Named moves (each a turn or a mirror), then the moves between two rows, first move first; the first pair answered:
move kek:
[  4 -14   8 -14 -19 -10 -17  11  -1  -4   1  25   3   3  10   6   6   6] => [ 10 -12   7 -12 -22 -11 -15   9   0  -8  -1  25   0   2   9   7   5   1]
[-41   2  38  -5  33  11   6  -9   6  20  13  -8  31   4  13   6   2  44] => [ 36   8 -23   8 -19 -15  12 -36  15 -29   6 -24 -31 -25  -8  -7 -13 -25]
[ 28  23  -8   4 -13 -27  21 -11  -2 -11  -4  -7 -23   5 -18 -21  -5  -3] => [-15  18  26  -4  17 -10  15   4  -6  16   0   3  10  21  -6 -14   3  35]
[ 17  23  14  19  34   0  32   2  20  22  18 -21  16   9 -22 -10  -1   9] => [ 29  24   2  20  25  -5  34  -4  22  11  17 -25   5   5 -25 -12  -3  -5]
move vilak:
[  3  -2  -1   9  20  25  22  -9   6   0 -17 -28  -8   3  -2 -15   0  12] => [  3  -4  -1   8  18  20  18   9  -3  -5 -22 -20  -7  14   1   0  11  24]
[ 58  28 -13  -3 -17 -26   9 -25   8 -48   4  -8  -8   0  -7  10   2 -25] => [ 57  26 -15  -3 -19 -29   4 -11   1 -51   0  -1  -5   9  -4  23  12 -14]
[ -4   8   0 -12  31  35  23 -18  25  14 -25 -20 -12   4  -8 -18  10  -8] => [  1   7   1  -6  33  34  27   8  18   4 -28 -12 -11  20  -7   7  28   3]
[-21 -35  22   2   3  38  17  11  -7   5  13  -3  33  -2  -6  25  24  -8] => [-34 -33  21 -14 -10  25  -1  16 -18   9   4  11  31   4   0  27  22  10]
move Mit:
[ 33   5  19  28  27 -15  25   0   8 -11  43  -7  27  -1 -10  23  10   5] => [ 27  -9   9  33  33   9  29  -5  14  -9  31 -22  19 -15 -13  11   3 -31]
[ 31 -21 -15   6 -13  17  -1  11 -15  -3  -2 -18  15   9 -16  38  22 -12] => [ 29 -24 -19   5 -14  25  -1   8 -14   2 -13 -23   8   6 -17  28  16 -20]
[-45 -33 -22 -21 -21  26 -22  17  -9  -2 -38  11 -14  -9  17  -4  -9 -12] => [-42 -19 -16 -29 -25  11 -24  17 -15   0 -41  19 -15   3  18  -1  -7  16]
Now pairs of rows:
Between the rows of a pair lie two moves.
[ 18  13 -22 -21 -49 -20  11  -4  17 -16  24  14 -10 -11   4  21 -14  -6] => [ 25  11 -20  -9 -39 -12  23  -2  25 -21  27   6  -8 -14   0  24 -11 -17]  vilak vilak
[-35 -13 -23   0  16 -13 -28 -10   5  14 -22  -6  12  26  28  -6  18  54] => [-18 -10 -17  20  37   5   0 -42  34  17  -4 -36  12  -1  18 -32   5  12]  vilak vilak
[  9  -9   9   5 -12  -7  -4   9   3 -24  45  13  17 -11   4  24   6 -13] => [ -3 -17   0   2 -15   5 -14   5   2 -21  37  11  13 -21   4  16  -1 -32]  vilak Mit
[ 21  35 -11 -35 -25 -33  13 -35  -2  -4  -5 -21 -47  -9   1 -48 -39  12] => [ 56  21 -11  14  12 -11  60  22   5 -38   0 -34 -38  17  -4   9  10   2]  vilak vilak
[ 15  -9 -10  13   6  31  34  -1  12  18 -23 -27 -16  22  -4 -10  -5 -26] => [ 14  -5  -9   8  -2  20  25  27  -6  11 -33 -10 -14  46   4  16  13   6]  vilak Mit
[  5 -10 -18   2  -2  10   8 -17   7  -4  16  -4 -12  -9   2  -4  -6 -34] => [-28  -7   3 -14  17  22   3 -10  -1  24   0  -2   1   5  12 -11  -4   2]  Mit kek
[ 15 -25 -38  24 -22  -8   2   1 -16 -26  17  -5  10   3  -2  33  14 -44] => [  5 -19 -50   2 -28   8  -4 -11 -22  -4 -35 -25 -20   7   1  -3  -4 -36]  Mit Mit
[ 17   7  15  12 -11  -6  19  11   0  -5   7   4 -20   3  -6   9  14  45] => [ 16 -11   7  29  -2   9  25  12   9 -14  24  -1 -12 -15 -13  14  15   3]  Mit Mit
[  6 -17  -5  25 -15  19  36  15  17 -14  -2  12  -8 -35 -15   7  -5  -4] => [ -2 -22 -11  19 -24  17  26  28   8 -16 -17  20 -10 -24 -11  17   2   7]  vilak Mit
[  2   6  -3  -2 -25 -27 -15 -19  -3 -29  12  12   6  -7  43 -14 -16   0] => [ -9   5  13   3  -3 -11  -5 -27   7 -14  22   2  19 -14  42 -25 -21  -4]  kek vilak
[-29 -26  -3   4  -5  16 -11  22 -14  -3 -28  21 -27  18  16   9   3 -10] => [-12 -19 -13   3 -19   3 -11  19 -16 -12 -30  20 -40  17  15   7   2 -12]  Mit kek
[ 25   8 -22  11 -14  -9  32  19  13 -52  37  -7 -11 -14 -21  51  18 -23] => [  6  -6 -38   0 -27  -1  12  41  -6 -49   2   2 -22  -1 -13  57  24 -15]  Mit vilak
[-18  20  24  -8  11  -4   4  36   9  26   0  -2 -15   3   0  13 -10  22] => [-17  23  25  -7  13   0   8  15  21  33   4 -11 -16 -12  -3  -5 -22   6]  vilak vilak
[  2  -2   2  11  21  17  26  -8   8   9 -24 -27 -15   6  -3 -14  -5  -2] => [ -7   0  -1  -2   7   3   6  15 -13   3 -37  -6 -13  24   5   5   9  28]  vilak vilak
[ 43  15 -17  32  24  -7  27 -21  16 -21  10 -35 -13   5 -13  -9  10 -26] => [-10   4  20  24  61  19  23  -5  12  13  14 -29  26  19   0  -3  17   8]  kek Mit
[ -1 -20  10 -18  12  31  -7   5   9  -3 -32   2   3  19  -3  24 -10 -20] => [ 10 -11   3 -23   3  23  -9   0   6  -4 -44   1 -10  22  -3  16 -15 -11]  kek Mit
[-11  10  11  -4  -1   3  25 -27   0  27  -7 -20  19 -28   6 -28 -17  -9] => [  2  20   5  -9 -14 -11  25 -33  -3  22 -14 -19   7 -24   6 -31 -18  -2]  Mit kek
[  2 -17 -31 -39 -44 -15 -29 -27  -8   4 -39  -1 -41 -31   9 -32 -17 -12] => [-24  -3   6 -55 -26 -29 -35 -10 -18  24 -27  21  -8  -2  20 -14  -5  56]  Mit kek
[  8  -6 -37  10 -22 -29 -14 -17   2  29  21   1  -7  -9   0  14   1   1] => [-17 -11 -12  12   8 -14  -6  -9   6  45  27   1  17  -3   6  17   7  17]  vilak kek
[ -3  14   0 -11 -49 -12 -18   0 -17   4 -14  11 -17 -10  11  -7 -35 -18] => [  9  19   7   2 -36  -9   0 -17  -1   3   5  -3 -13 -23   4 -18 -42 -35]  Mit vilak
[ -3 -13 -10  15   3  16   3  10  10   4   9 -10  -2   4   2  10   1 -19] => [-15  -9 -10  -3 -14   5 -19  12  -6   9  -1   6  -4   7   8  10  -1   1]  vilak vilak
[  1   6  17   5   6  -2  34   5  10  -3   0 -24  13  26   4   2  13  22] => [ 22  10  -8  -2 -27 -21  20  -3   3 -17  -9 -19 -13  20  -1  -2   6  10]  vilak kek
[  1   3 -14 -38 -34   7  -5  22  -9   5 -17   2 -12  -3  29  -2   6  36] => [ 19   4 -10 -15 -10  29  26 -10  23   9   1 -31 -12 -29  17 -28  -8  -7]  vilak vilak
[-46 -20 -10   2  10  34 -32  25 -12  -7   5  20  30 -14   1   6  14 -33] => [-49  -9 -15 -21   1  34 -39  17 -20  12 -34  12  11  -4   7 -20   3  -7]  Mit Mit
[  0  -7  10  -1  15  -1  -5  -5 -11  -5  17   0  12  21  -6  31   8  44] => [-13 -18   7  -5   4  -4 -20  -8 -17  -4  22  10  14  15  -3  32   5  34]  Mit vilak
[-53  -7  17 -17  -6  10 -17  -4 -12  33 -18  28   8   0  12  12   1  -6] => [  1   0 -20  -7 -41 -14 -13 -19  -6   1 -18  21 -27 -15  -2  10  -6 -43]  Mit kek
[  6  14 -16  21 -30 -26 -10 -12  14 -20  16  34  48  -2   4  31  15 -21] => [  2  17 -16  12 -35 -29 -14 -30  18 -12  18  32  45 -12   4  14   2 -25]  vilak vilak
[ -9  -1   1 -28  -8  11   1 -25   0  26 -39 -23 -18   0  -7 -39 -11   2] => [ 10  14  14 -19   3   0  17 -37  12  24 -15 -28 -10   0 -11 -38 -11  11]  Mit vilak
[  9  53  17   7  -3  -2  29 -28  -1   3  24   2  -9  -5   0 -34  -2  30] => [ 18  43  16  26  10   9  46 -13   6  -9  35  -4  -1  -5  -4 -18  11  12]  vilak Mit
[  7  -8  -5  14  18  16  19   8   5  -9   5 -15  -1  -9  -4   5  -2 -12] => [  0 -13  -9  11  10  13   8  25  -7 -12  -5  -4  -2   3   1  20   9   0]  vilak Mit
[-12   2  12   0 -25 -28 -26 -41  15  29  15  -8 -19 -42   8 -26 -43  13] => [-16   8  22  -1 -21 -36 -27 -36  10  29  23  -1  -8 -36  11 -18 -40  30]  Mit kek
[ 22  28  12  14  25   3  31  26   3  -3 -24 -17  -9  35   0  17  22  48] => [ -2  30  11  -9  -4 -19  -7  24 -16   0 -17  14  -3  34   8  23  15  65]  Mit vilak
[  6  -5  -5  15  15  30  22   7  19  -7  12  -6 -10   9  -8  24   8 -47] => [-17  -7   3   2  25  46  18   8  17  14 -10 -13  -9  15  -2  10   4 -30]  kek Mit
[-26  -5 -20  -9 -15  -3  -7   7  -6   0  -7  17  12  12  -5 -10 -14  13] => [-21  -5 -17   0 -12  -7  -6  11  -3  -9   9  23  22  10  -7   1  -9   8]  Mit Mit
[  3 -23 -34  19 -11   4  -4  20  -8 -24 -21  -2 -13  -9  -3  12  18 -38] => [-37 -27  -8   9  14  22  -9  33 -12   4 -26   2  15   6   8  12  22  -4]  kek Mit
[-39  -2   5 -36  -5  18 -25   8 -15   5 -35  11  -1  -4   5 -24  22  29] => [-28  14  15 -38  -1   9 -15 -19  -4  13 -21   4  -1 -12   1 -44   8  35]  vilak Mit
[ 10  11   6 -13  -8  -5   5 -16   2  14  -2 -29  -9   1 -10 -25 -28   2] => [ 24  16  12   0   2  -7  20 -11   7   8   9 -31  -2   5 -12 -13 -19   6]  Mit vilak
[ -5 -15  -6   3  -6   0 -12  -2   0  -6  15  11  13 -14   2   3  -2 -11] => [ -9 -16 -10  -6  -7   6 -15  -7  -4   3  -5   3   0 -13   3 -12  -9  -9]  Mit Mit
[ -7 -15 -10   8  14  31  10   4   7   5 -24 -15  -9  -1  -4  -8   4 -22] => [-20 -13 -11  -7  -3  20 -11  19 -10   4 -35   4  -9  14   3   5   9   4]  vilak vilak
[-11 -12 -28   0   2  37  15  17   0   8 -79 -11 -32   8  19  12   6  -8] => [  0  13  -7  -9  -4  -7  11  26 -11   0 -55  18 -16  32  25  38  21  54]  Mit Mit
[-18   6   4  -2   7   6   2  -4  12  20  -8  -9   2   0  -1 -16 -11   6] => [  1  16  -4  -3  -6  -8   1  -9  11  12 -11 -10 -12   1  -3 -18 -13  11]  kek Mit
[-28  14  39  -5  30  34   1 -39  17  43 -14 -20  12  -1  -8 -34 -23  39] => [ -7  14  41  14  48  41  23 -21  23  32 -10 -29  17  10 -11 -15  -6  40]  vilak Mit
[ 13  -7 -24   4  -3  15  17   3  10  -6 -44 -22 -29   2 -10 -16   3 -26] => [ 15   6 -17  -9  -7   0  13  -2   7   1 -50 -19 -33  12  -9 -20   1   2]  Mit vilak
[ 31  15  -1   7  23   7  33  -5   7   9 -10 -31   9  19   1  -3  10  39] => [ 35   8   1  19  29   7  37   0  11  -1  12 -26  22  13   0  11  17  24]  Mit Mit
[ 25   8 -13  30 -19 -10 -11  45 -11 -33  21  10  17  21   2  31   8  13] => [ -2  -9  -2  36   3  16  -9  53  -6 -21  25   5  35  16   5  29   9  -2]  Mit kek
[-29  -6  -3  -2 -15   1  -3  32   8   3  -3  18  17  23  11  26   7   5] => [-16   1 -23 -13 -43 -13 -16  -1  12   1  -5  13  -5   0   4  -5 -18 -18]  vilak kek
[ -3  13  13   7  -1 -22   6  12   4  -9  39  25  22  12  -4  19  16  35] => [-12  18  13  -4  -6 -21   1 -27  14   8  46  17  17 -10  -7 -20 -13  18]  vilak vilak
[-12 -29 -60 -18 -42  16 -52   4 -31  -6 -46  26  -8  -2  -1  -8  -6 -40] => [-37 -17 -34 -35 -30   8 -57  14 -41  13 -49  38  10  22  10  -3   2  14]  Mit kek
[ -5  13   6 -10  37  29  41   1   5   5 -11 -35  17  -2  -5 -22   1  32] => [ 28  25 -17 -11   9   6  42  -9   4 -11 -20 -39 -11  -5 -11 -28  -5  24]  kek Mit
[ -4  11  14  -6  18 -19  -6   2 -11  11  17  20  36  10  11  18   1  53] => [ 39   0 -20  21  -4 -24   6 -11   3 -28  35   9  15 -19  -6  22  -3 -18]  Mit kek
[ -6 -20   5   8   1  -6  -5   3 -21 -18  30  25  15  -5   6  24  21 -17] => [ -4 -30  -9  11  -1  10  -2  -5 -16 -15  16  11   0 -16   2   8  12 -44]  kek Mit
[ -6  18   3  -1  -3  19  11  -3   9  30 -19  11 -31  -6 -20 -16 -13   9] => [  2  28  10   3  -1  11  18  -7  13  29  -7  11 -26  -5 -22 -15 -11  17]  Mit vilak
[ -7  17  -3 -23  -2 -21 -11  12 -24  10 -10  -5 -11   9  21   4  -5  33] => [ -1   4   2   3   5 -22  -2  21 -16 -13  34   3  13  -4  12  33   6   4]  Mit Mit
[ -2   1  15  30  41  44  26  -4  25  24   1 -30  21  -6   9 -20   5 -20] => [  0   4  11  25  40  44  26  25   9  23 -29 -26  13  22  16  -3  21  13]  Mit vilak
[ -5   9  19  13   6 -18  20  -5   8 -19   9  18  15  29  -2  18  16  35] => [ 14  13  -4   7 -22 -36  10 -17   6 -32   2  17  -7  19  -5   8   5  22]  kek vilak
[-39 -24  -5 -23 -10  44 -34  39 -30  23 -33   2   6  22  19  -4  17 -11] => [-45  -9   2 -40 -19  31 -42  -5 -20  41 -20  -2   2   3  17 -41 -11  -9]  Mit vilak
[-17   4   7 -10  16  17  10  -5   0  28 -25 -11  -1   5   7 -22 -11  18] => [ -5  12  13  -5  23  10  19  -1   1  26 -20 -10   2  12   5 -14  -5  29]  vilak Mit
[-57 -33  23  11  22  35  -6  -1  15  30 -11 -19   0 -15  14  22  -6   4] => [-59 -34  22   9  20  31 -10   7   8  27 -15 -12  -1  -8  16  29  -2  12]  vilak vilak
[-66 -16  20   8  -2  28  32  10  14   0   1 -32  33  22 -23  17   2 -29] => [-34 -10 -12   4 -30  20  33  -6  15 -14 -25 -46  -8  12 -30  -4 -13 -55]  Mit kek
[  6  13   8 -38   7   0   1 -32  -4  41 -11 -18 -19 -13   2 -35 -10  49] => [ 46  25  -5 -27 -16 -34   4 -34  -2  11  13  -7 -26 -15  -6 -18  -5  41]  Mit kek
[ 15  -9  -9   8   7  21  12  40 -13 -12 -40  -8 -13  30  -3  24  13   7] => [ 17  -7  -4  11   8  16  11  43 -13 -15 -32  -3 -10  31  -3  32  17   8]  Mit Mit
[-33 -31 -13  -4   4  33 -11  18  -7   2 -21  -2   2  -5   2  -4   8 -37] => [-30 -21 -12 -14   4  31 -10   5  -4  15 -36 -13  -9  -2   1 -24  -4 -25]  Mit vilak
[-22 -19 -18 -17 -17  11  -5 -11  -2   9 -26 -16 -19 -11   4 -18 -27 -32] => [-41  -9   7 -32  -7   3 -11  -1 -12  26 -25  -1   0   9  14 -11 -21  19]  kek Mit
[ 11 -13 -46  30 -43   9  -4   4   5 -18 -21  -3 -39 -10 -32  11  -3 -32] => [-71 -16   9   1  -5  29 -24   3  -2  41 -13  13  14   2 -11  -3 -10  28]  kek vilak
[ 10 -27   8  13  -6  23   4  34 -11 -11  -8   3   5   3   1  19   4  -7] => [  8 -23  -3  -5 -31   6 -15  24 -19 -11 -16  13  -8  -1   3   8  -9  -2]  vilak kek
[  4  -1   7   7  14  23  15   8  10   9  -8 -16  -5   3   3  -2   1  -4] => [ 12   3   4   2   6  17  13   3   7  10 -17 -17 -14   5   2  -7  -2   3]  kek Mit
[ 20   3 -32   0 -32 -54  -4 -38   7 -52  36  31  -8 -16  -7   9  -8 -44] => [-61  -2  30 -18  22 -23 -10 -38  10   6  49  38  51  -6  12  -4 -11   8]  kek vilak
[ 23 -14   1   0  10  18   5  27   6  -7 -10   5  17  27   7  57  19 -30] => [ 12 -18   0  -3  15  34   5  25   8   1 -23  -4  13  24   8  46  14 -38]  Mit kek
[ 33  11  20  -3  12 -22   4  -4   1 -27   7   5  28  -7 -15  20  10 -16] => [ 25  -2   7  -4  14   6   6 -12   6 -18 -20 -14  12 -19 -17  -4  -1 -45]  Mit Mit
[-57   6  20 -19  23  -3  -3  35  -8  40 -24  -1  11  24   4  13   1  38] => [ 26  23 -36 -11 -35 -45   2  10  -4  -8 -32 -12 -51   5 -18   1 -12 -11]  kek Mit
[  4   8  -9  -7 -11  -2  -5   0 -20 -20  -2 -13 -28   0  13  12   1  21] => [-13   9   1 -15  -6   2  -9 -15 -14  -4   3 -14 -20  -8  14  -6 -13  24]  kek vilak
[ 63 -17   8  31  65  64  39  18   3 -39 -49   0 -23   9  -8 -19  31   3] => [ 24 -15  15  -4  41  43  -4  41 -31 -26 -69  39 -14  37   9  -3  38  64]  kek vilak
[ 46  -9 -15  32  13   8  41  -9   1 -26   9 -12  -5   2 -20   4   9 -17] => [ 20 -12  -5  16   7  -1  17  26 -26 -24  -4  17   8  32  -5  33  29  32]  vilak kek
[ 32   4 -22   7 -20 -19  -3   1  -5 -24  11  10 -13  -9  -7   8   5 -18] => [-19   0  15  -7   7  -7 -13  16 -12   9  14  24  22  10   8  17  14  27]  vilak kek
[ -2   4 -14  45  11 -10  23  -3  -2 -15  13   4 -24  -7  -6  -7  -3  12] => [-23  -1   0  41  23   3  22   0  -3   1  11   4 -11   0  -2  -8   0  24]  Mit kek
[  2   3  -7  -4  -5   7   1  -5   4   4 -25 -16 -22   5  -1 -13  -4 -13] => [-16   1   6  -5  13  16   5   0   4  16 -20 -17  -7   9   4 -10  -2  -1]  kek vilak
[ 36  27 -21  12  14  -3  36  13  32  10 -53 -14 -10  16 -16 -30  15   6] => [ 20  25 -13   3  14  -4  25  32  17  15 -60   2   1  33  -9 -14  26  34]  vilak kek
[ 32   9 -16  21 -13 -17  12   4  -1 -30  21   6 -21  -3  -4  25  13 -11] => [-29  11  16 -10  -1 -13 -17   1 -12  12  18  26  10   8  12  12   4  40]  kek vilak
[ -3 -14  -1  20  25  31  21   2  14   6 -15 -27  -4  -9  -2 -18   0 -45] => [ -5 -16  -5  15  20  28  14  35  -4  -1 -40 -15  -9  18   5   7  20 -15]  vilak Mit
[  9  -9 -22  -5 -26   5   2  22 -10   6 -31 -14 -12   2 -12   3  10   7] => [-16  -9  -7 -16 -17   9  -6  18 -11  26 -30 -10   2   3  -6  -6   4  22]  vilak kek
[-31   5  29 -16   8 -16 -13   7  -2  12  25  20  30   6  16   6   7  42] => [ 26  -1 -15   9 -25 -28  -3 -10   9 -32  38   8  -2 -25  -2   8   0 -35]  Mit kek
[-28 -32  -5   2  -8  43   8  21   5  -1 -10  -2 -19  10 -28  -7  13  13] => [ -5 -24 -18   0 -27  28   8  12   3 -11 -16  -4 -38   9 -32 -12   9  10]  Mit kek
[ 37  10 -20  -4 -11 -22  13 -25   2 -15  -2 -10 -33 -12  -4 -11  -7 -15] => [ 41   4 -22   0 -10 -24  12   6 -10 -27  -6   0 -30   8  -1  17  14   1]  vilak vilak
[ 29 -24 -30  24  -8 -17  30 -13  -2 -10 -31 -19 -37   2  -8  -5  16 -15] => [ 26 -22 -28  16 -17 -29  21   4 -14 -13 -35  -3 -35  17  -2  11  27   9]  vilak Mit
[ -6  10  31   6 -12 -31 -24 -24 -14 -15  14  14  22   5   6  -5  26  14] => [  1   0  23  20 -13 -26 -18 -25  -6 -26  26   9  21  -8   2   0  25 -18]  Mit kek
[ 25  15  -3  -5 -11 -19  18  -9  23  17   4 -19 -20   0  -4 -17  -5  24] => [ 13  11  12   1  10  -7  24   6  23  21   7 -18  -3   9  -1  -4   7  37]  vilak kek
[-41   6   4 -23  -7  13 -26   7 -22  24  -3   6   3   3  -2   2   1   5] => [ -4  16 -19 -24 -34  -8 -24  -4 -22   4  -7   4 -24  -4 -10  -3  -5  -7]  kek Mit
[-11  -6  10  10  24  19  21  28   9   8   7  -5  20   9  12  11  13   1] => [ 24   0 -27   1 -25  -9   2  16   2 -18  -6  -1 -19  -3   5   5   1 -22]  vilak kek
[ 58  26 -10 -12  -5  -7  19 -22   9 -14 -19 -44 -29  30 -16 -19  -1  25] => [ 53  26 -13 -18 -11 -13  10  -9  -2 -15 -26 -32 -30  41 -13  -7   6  41]  vilak vilak
[  2  -3 -13  11  16  31  18   4   0   1 -23 -27 -13   0  -6 -11   5 -14] => [ -8   6  -3  -1  20  26  13   6  -6  11 -29 -21  -6  13  -1 -10   7  18]  kek Mit
[-30   5   3   1  -2   5  -9   6 -11  16 -14  13   7   1  15  -3   4  16] => [-26   4   8   9   1   1  -8  10 -10   8   5  20  19  -2  14   9   9  11]  Mit Mit
